In the rows, 128 means zero.
The rows below fall into families. The same turns and mirrors carry the whole set onto itself and the rows of a family onto each other. For each named row, which other rows are in its family? Write them in the order they are listed.
These 32 rows form 4 families of 8 rows each.
Q655: [160 134 118 146 123 177 123 138 113]
Q829: [169 130 129 139 127 153 134 145 102]
Q809: [116 143 105 124 121 138 151 126 117]
Q451: [117 153 106 122 110 141 143 134 110]
Q954: [151 137 114 133 117 183 125 129 119]
Q587: [134 154 135 158 126 129 129 134 124]
Q450: [112 133 128 126 115 170 146 121 121]
Q593: [159 145 148 138 117 169 125 131 129]
Q277: [154 153 137 154 141 154 141 150 131]
Q912: [156 137 123 143 122 181 121 129 122]
Q857: [157 141 120 118 107 170 139 147 100]
Q988: [133 140 107 144 128 127 149 143 105]
Q388: [126 132 149 156 127 159 135 126 129]
Q689: [118 145 134 130 124 128 148 140 133]
Q443: [135 150 113 146 119 128 141 151 100]
Q698: [117 157 129 133 118 143 133 117 135]
Q278: [139 127 133 162 126 150 143 150 101]
Q875: [151 150 112 137 132 155 152 163 107]
Q408: [145 137 130 111 118 171 133 116 125]
Q449: [135 157 134 129 132 168 142 128 146]
Q476: [147 146 132 115 108 178 133 126 122]
Q744: [117 143 127 123 119 129 153 144 126]
Q201: [154 132 114 111 116 164 141 138  99]
Q193: [134 143 128 157 134 126 140 132 124]
Q461: [133 154 109 112 123 169 155 141 121]
Q414: [168 140 135 143 117 162 131 151 106]
Q116: [124 128 113 132 114 161 153 146  94]
Q579: [123 142 126 130 122 124 152 152 120]
Q259: [161 136 147 138 129 160 125 124 128]
Q884: [125 143 135 138 125 123 149 148 128]
Q246: [156 134 111 136 117 181 127 138 109]
Q32: [119 146 124 138 127 138 141 114 136]

Same family as Q593: Q809, Q857, Q988, Q476, Q193, Q414, Q32
Same family as Q954: Q655, Q912, Q689, Q744, Q579, Q884, Q246
Same family as Q829: Q451, Q587, Q443, Q698, Q408, Q201, Q259

The rows below fall into families. The same turns and mirrors carry the whole set onto itself and the rows of a family onto each other. For each named row, which other rows are in its family? Write them in the order they are listed.
These 32 rows form 4 families of 8 rows each.
Q663: [142 124 157 137 134 121 120 134 112 146]
Q807: [105 145 137 105 126 133 148 146 138 138]
Q820: [124 156 138 115 131 128 120 117 102 145]
Q717: [118 132 156 132 132 110 131 130 110 118]
Q280: [131 117 138 108 124 138 140 128  94 130]
Q652: [120  97 140 122 131 133 140 125 130 130]
Q145: [123 126 121 158 142 122 127 135 132 127]
Q271: [120 155 126 138 131 137 106 141 116 152]
Q668: [ 97 147 147 116 144 130 137 146 124 143]
Q730: [130 138 105 113 135 153 120 125 112 128]
Q720: [118 126 143 103 121 148 119 130 112 154]
Q133: [130 143  97 110 128 140 130 143 131 144]
Q856: [ 99 128 108 125 129 149 127 132 132 136]
Q478: [124 153 123 134 143 114 124 150 146 130]
Q378: [101 140 154 130 146 132 135 131 129 141]
Q125: [124 114 123 130 137 135 130 139 120 102]
Q609: [128 126 155 119 135 101 136 148 126 136]
Q458: [142 126 122 130 140 117 109 132  96 128]
Q514: [119 122 130  90 117 136 121 133 116 151]
Q770: [141 113 111 131 117 138 112 134 115 140]
Q369: [106 139  97 125 123 137 132 138 131 135]
Q839: [118 105 128 116 143 126 151 130 133 129]
Q649: [132 158 129 127 120 128 106 149 116 149]
Q936: [131 140 128 152 146 118 136 145 134 128]
Q844: [107 144 139 114 128 145 142 123 126 118]
Q215: [144 123 161 118 140 117 124 141 119 141]
Q596: [125 111 116 119 138 125 145 152 138 122]
Q428: [133 115 128  96 119 127 141 143 112 149]
Q233: [132 157 135 110 124 116 121 140 119 159]
Q150: [117 153 124 136 143 124 111 127 128 116]
Q239: [152 123 115 125 136 108 118 147 120 141]
Q351: [153 115 111 127 118 124 120 133 125 134]

Same family as Q378: Q663, Q652, Q145, Q271, Q720, Q856, Q770
Same family as Q239: Q807, Q133, Q478, Q609, Q596, Q428, Q233
Same family as Q839: Q668, Q514, Q369, Q649, Q936, Q215, Q351

The rows below fall into families. The same turns and mirrors carry the whole set onto itself and the rows of a family onto each other. For each named row, which other rows are in its family? Write them in the order they are listed.
These 18 rows form 3 families of 6 rows each.
Q23: [162 161 111 138 124 108 130 122 138 126 134 119 115 125 135 102 135 147
 146 143]
Q699: [112 153 117 121 115 117 111  96 107 124 153 108 123 147 105 139 140 137
 101 108]
Q989: [111 155 117 124 113 117 113  96 109 124 154 107 123 145 106 141 141 138
 101 108]
Q804: [143 164 128 149 115 105 129 111 146 130 124 126 101 112 139  97 139 139
 134 151]
Q77: [156 168 114 151 114 109 141 118 142 126 133 115 112 114 137 114 136 155
 144 135]
Q509: [114 150 138 100 113 113 119  94 110 134 148 115 121 140 113 131 146 128
  92 125]
Q572: [140 153 115 141 111  98 130  96 146 149 145 125 101 122 138 108 130 137
 142 161]
Q885: [154 149 110 148 116 111 134 113 138 122 128 122 106 121 134 105 123 157
 147 134]
Q970: [138 153 116 145 108  98 132  94 148 149 145 124  99 120 139 110 129 140
 142 158]
Q412: [140 158 117 143 109  97 133  96 148 150 147 123 103 119 139 111 133 138
 140 161]
Q38: [110 151 117 123 113 116 113  95 108 124 153 108 121 146 105 141 139 140
 101 107]
Q263: [141 163 129 152 114 105 131 109 147 131 123 125  98 110 140  99 137 141
 134 149]
Q364: [141 159 128 151 115 105 128 110 146 130 122 126  98 113 139  97 135 141
 135 150]
Q189: [122 153 128 127  98 114 121 104 108 116 144 106 133 138 117 136 126 119
 107  95]
Q284: [108 155 139 113 102 112 130  90 114 134 148 112 117 130 117 143 145 136
  91 117]
Q264: [106 136 136 111 105 113 122  86 109 130 143 117 111 137 115 132 135 137
  95 116]
Q832: [122 150 128 124 101 113 119 104 106 115 144 108 133 141 115 132 124 117
 109  97]
Q504: [124 156 129 124 101 114 119 107 108 116 145 105 136 140 116 133 127 116
 108  98]

Same family as Q509: Q23, Q77, Q885, Q284, Q264
Same family as Q989: Q699, Q804, Q38, Q263, Q364

The rows below fall into families. The same turns and mirrors carry the whole set onto itself and the rows of a family onto each other. For each named row, which other rows are in its family? Write them in the order they are listed.
These 40 rows form 5 families of 8 rows each.
Q578: [152 117  96 120 143  86 145 149 108 108 130 125 145 126 114]
Q399: [136 110 105 130 141 126 142 131 137 108 126  89 152 118 102]
Q585: [120 117 103 131 144 129 140 126 141 111 134  97 151 122  94]
Q933: [120 117 124 129 136 143 131 128 156 138 136 123 142 111 136]
Q769: [150 127  98 116 147  91 137 150 109 105 142 134 141 133 109]
Q144: [140 142 103 157 146 130 139 138 123 135 133 139 156 113 116]
Q776: [144 118  88 132 144  95 145 162 105 115 137 123 139 124 111]
Q661: [135 102 107  92 144 101 131 150 143 130 143 105 131 124 118]
Q159: [113 125 120 122 129 137 136 133 158 138 146 128 151 119 140]
Q98: [132 122 102 125 141 122 147 131 137  96 134  97 160 118  98]
Q315: [136 137 133 122 136 117 139 172 138 122 133 111 144 103 112]
Q616: [126 107 114  86 141 101 143 146 147 114 143 113 140 134 124]
Q570: [131 128 103 115 150  99 135 148 138 150 133 151 139 128 145]
Q154: [136 133 107 157 142 128 155 131 121 123 142 139 155 107 129]
Q615: [148 134 137 131 131 115 130 165 126 125 135 112 140 105 118]
Q791: [146 143 141 125 144 117 136 161 140 127 136 127 131 108 113]
Q496: [145 123 103 120 146  90 138 157 111 112 140 120 135 144 109]
Q741: [136 124 115 119 138 103 134 146 127 137 140 159 135 119 149]
Q104: [129 129 115 113 148 100 146 153 126 141 138 147 131 109 147]
Q547: [130 112  84 121 151 115 144 112 131 126 143 141 152 144 128]
Q5: [127 100 117  97 135  98 133 153 149 121 137 109 136 128 132]
Q545: [139 139 132 133 131 116 136 157 134 121 146 108 127 103 112]
Q733: [134 130 111 117 149 111 126 153 133 144 142 154 138 126 147]
Q929: [132 141  96 150 155 128 143 128 123 121 129 145 149 113 116]
Q638: [125 100  83 118 147 113 146 111 138 120 132 135 147 132 132]
Q802: [150 147 133 123 143 124 133 162 130 123 134 117 142 104 114]
Q895: [126 117 126 116 141 134 141 119 158 138 147 121 146 108 136]
Q605: [135 120 115 129 134 133 148 135 132 100 139 102 156 122  94]
Q359: [134 111 118  91 136 105 130 157 147 120 146 105 150 132 130]
Q966: [121 125 115 124 138 142 144 127 159 137 132 132 161 106 129]
Q157: [115 105  81 119 147 109 139 123 139 117 142 134 156 141 131]
Q530: [117 124 116 126 144 143 136 134 161 135 133 117 157 112 136]
Q685: [128 139 105 152 149 114 148 133 114 122 131 147 154 114 113]
Q731: [146 131 113 112 143 102 142 158 128 138 142 154 144 125 146]
Q501: [153 124  96 121 157  95 146 151 112 111 130 123 145 129 100]
Q313: [138 109 114  91 135 118 134 151 156 128 141 106 142 136 126]
Q767: [120 105  78 119 140 114 146 123 129 123 136 125 164 141 125]
Q39: [146 134 103 152 144 130 144 124 114 124 128 139 151 109 118]
Q939: [142 106  99 136 137 128 141 127 137 111 146  98 155 122  99]
Q598: [132  96  82 116 155 113 150 124 130 131 139 137 158 128 135]

Same family as Q399: Q578, Q933, Q615, Q741, Q5, Q638, Q39
Same family as Q315: Q585, Q144, Q159, Q616, Q547, Q731, Q501
Same family as Q98: Q769, Q733, Q929, Q802, Q359, Q157, Q530
Same family as Q895: Q776, Q661, Q154, Q104, Q545, Q939, Q598

